In the rows, 128 means zero.
One turn sends every row of this set to another row. A few are shown first. Where does it send the rows asked after them?
z11: [112 141 142 130 123 116 130 117 109 138 114 119 117 113 155 135 149 106
 127 142 135 140 137]
z625: [114 118 156 129 132 117 119 153 135 120  91 118 101 118 139 117 153 116
 120 135 128 157 119]
z59: [111 105 115 157 137 113 145 151 142 116 114 118 124  79 150 128 152  92
 129 138 110 148 125]
z930: [100 148 125 119 139 116 116 108 133 149 111 111 123  95 163 120 159  97
 122 144 135 143 128]
z2: [108 124 115 139 162 117 130  99 116 138 101 117 111  99 154 133 167  98
 127 142 121 148 128]
z873: [108 109 131 152 147  97 107 165 157 152 105 122 110 104 152 139 153  80
 128 151 113 135 133]
z17: [112 115 131 156 136 110 112 147 154 143  96 117 106 136 150 145 157  72
 144 154 108 144 135]
z542: [102 146 116 122 151 129 120 110 141 129 100 108 105 107 147 111 161 112
 125 142 126 158 115]
z139: [117 119 127 138 135  93 123 166 155 161  90 127 106 109 143 130 168  90
 118 144 115 146 122]
z730: [112 114 130 156 136 109 113 146 153 143  95 117 105 136 149 144 158  72
 144 154 107 145 134]
z759: [113 104 114 156 136 110 146 150 139 118 113 119 123  79 149 128 153  91
 129 138 109 148 125]
z525: [115 133 133 141 121 111 124 156 162 152  89 118 109 137 149 137 166  81
 134 144 121 150 129]
z634: [113 105 123 153 155 102 113 162 157 141  93 123  96 114 138 132 159  91
 129 151 103 148 122]
z366: [115 132 133 141 122 112 124 156 163 150  88 118 108 138 148 137 166  81
 135 143 120 151 129]
z713: [ 96 134 122 144 167 135 119 112 139 124 114 109 118  97 163 134 153  99
 134 139 133 143 134]
z733: [116  96 154 142 140 102 115 139 111 127  96 123 103 110 145 131 152 101
 123 144 116 147 129]
z391: [112 120 163 126 121 106 115 152 128 137 101 120 117 106 154 125 151 103
 116 136 137 143 131]
z697: [115 129 134 136 135 117 128 110 104 125 108 119 101 122 143 130 150 110
 132 148 118 149 129]
z402: [115 141 107 142 138 132 148 117 138 134 109 128 101 106 144 128 148 109
 134 126 114 163 116]
z874: [106 115 115 149 133 115 106 114 178 152  88 115 122  96 160 129 161 105
 125 141 116 140 131]
z707: [111 111 113 152 136 113 115 112 172 154  83 119 122  96 160 134 168 105
 124 138 115 142 131]
z456: [100 141 113 146 138 134 119 117 148 128 130 117 106 101 153 125 127  98
 143 140 112 151 123]
z547: [108 146 118 141 127 126 140 121 138 149 126 127 121  92 164 138 141  94
 132 126 128 145 132]
z115: [109 113 111 149 135 114 110 111 175 150  83 116 116 100 154 126 165 108
 125 142 110 146 125]
z838: [107 122 117 134 114 105 131 151 150 126 115 112 122  82 146 105 149  94
 123 147 109 151 115]
z163: [110 143 137 135 136 134 130 123 125 115 109 114 103 125 143 127 146 119
 134 140 131 153 127]
z320: [109 125 130 143 142 110 115 176 174 146  97 120 106 111 145 128 158  96
 124 142 122 147 124]
z236: [106 105 160 147 145 119 106 150 133 114 108 115 109 109 152 132 139 103
 130 141 128 143 134]
z945: [108 113 113 154 140 121 113 116 180 146  84 116 120  99 158 132 164 109
 127 137 116 144 130]
z681: [103 139 143 141 136 129 117 121 122 119 123 112 114 115 156 134 136 106
 138 146 133 139 139]
z329: [108 121 116 134 115 106 131 151 151 124 114 112 120  83 143 104 149  96
 123 147 107 153 113]
z94: [111 132 109 139 128 111 129 103 122 149 120 127 105  98 150 126 141  91
 134 143 102 151 121]

z59 -> z838
z730 -> z366
z733 -> z625
And these:
z930 -> z2
z681 -> z11
z456 -> z547
z115 -> z945
z139 -> z634

One turn sends every row of this set to another row. A few are shown first. Where does it send the rows asked after them?
z509: [ 94 148 133 126 120 132 126 126 135 150 113  98 140]
z802: [ 92 146 114 109 121 109 125 137 134 148 127 118 135]
z386: [ 87 144 134 132 123 148 108 116 108 145 146 123 134]
z6: [112 127 112 130 134 117 135 110 126 164 119 144 151]
z74: [113 142 130 100 140 138 138 112 124 162 151 111 136]
z766: [107 135 151 135 125 125 111 118 116 164 135 114 140]
z574: [101 135 124 122 147 165 128 135 140 149 121 132 133]
z102: [ 82 137 133 128 104 122 117 130 121 153 124 134 129]
z853: [105 119 120 117 123 153 102 129 111 136 120 134 154]
z804: [103 105 107 118 127 138 111 131 132 142 122 138 140]
z317: [106 133 116 125 114 130 161 126 126 135 130 120 142]
z64: [107 127 137 109 147 146 123 130 127 142 156 125 129]
z421: [ 96 148 125 123 139 145 129  99 130 140 151 130 148]
z135: [114 110 111 107 134 137 119 131 136 138 127 110 144]
z21: [107 148 120 126 118 161 139 115 126 163 118 142 148]
z26: [123 128 115 113 125 112 147 116 123 163 125 124 149]
z182: [ 97 137 125 134 135 114 106 127 124 165 129 143 139]
z560: [124 130 130 145 131 138 149 115 119 155 129 124 152]
z946: [107 135 127 113 122 144 131 120 114 179 135 151 130]
z254: [111 125 131 106 119 154 133 147 121 156 134 141 123]
z654: [ 83 149 110 113 138 147 135 114 139 152 127 135 133]
z138: [126 102 120 116 130 138 112 130 122 156 130 126 144]
z326: [ 99 125 122 142 125 125 141 115 118 139 144 146 141]
z358: [101 150 133 133 121 162 118 122 111 158 122 111 140]
z623: [111 141 130 102 106 140 143 118 113 152 153 131 140]
z698: [121 143 130 121 131 121 122 133 126 174 119 109 145]
z158: [104 124 119 107 124 148 107 129 116 125 126 118 153]
z181: [ 91 148 128 115 103 149 124 130 108 145 135 112 130]
z191: [118 119 126 109 122 151 108 131 107 139 125 118 154]
z768: [101 130 107 115 133 107 139 111 131 146 131 131 147]

z26 -> z6
z574 -> z64
And these:
z623 -> z21
z74 -> z946
z102 -> z509
z804 -> z135
z181 -> z358
z802 -> z698
z158 -> z191
z560 -> z326

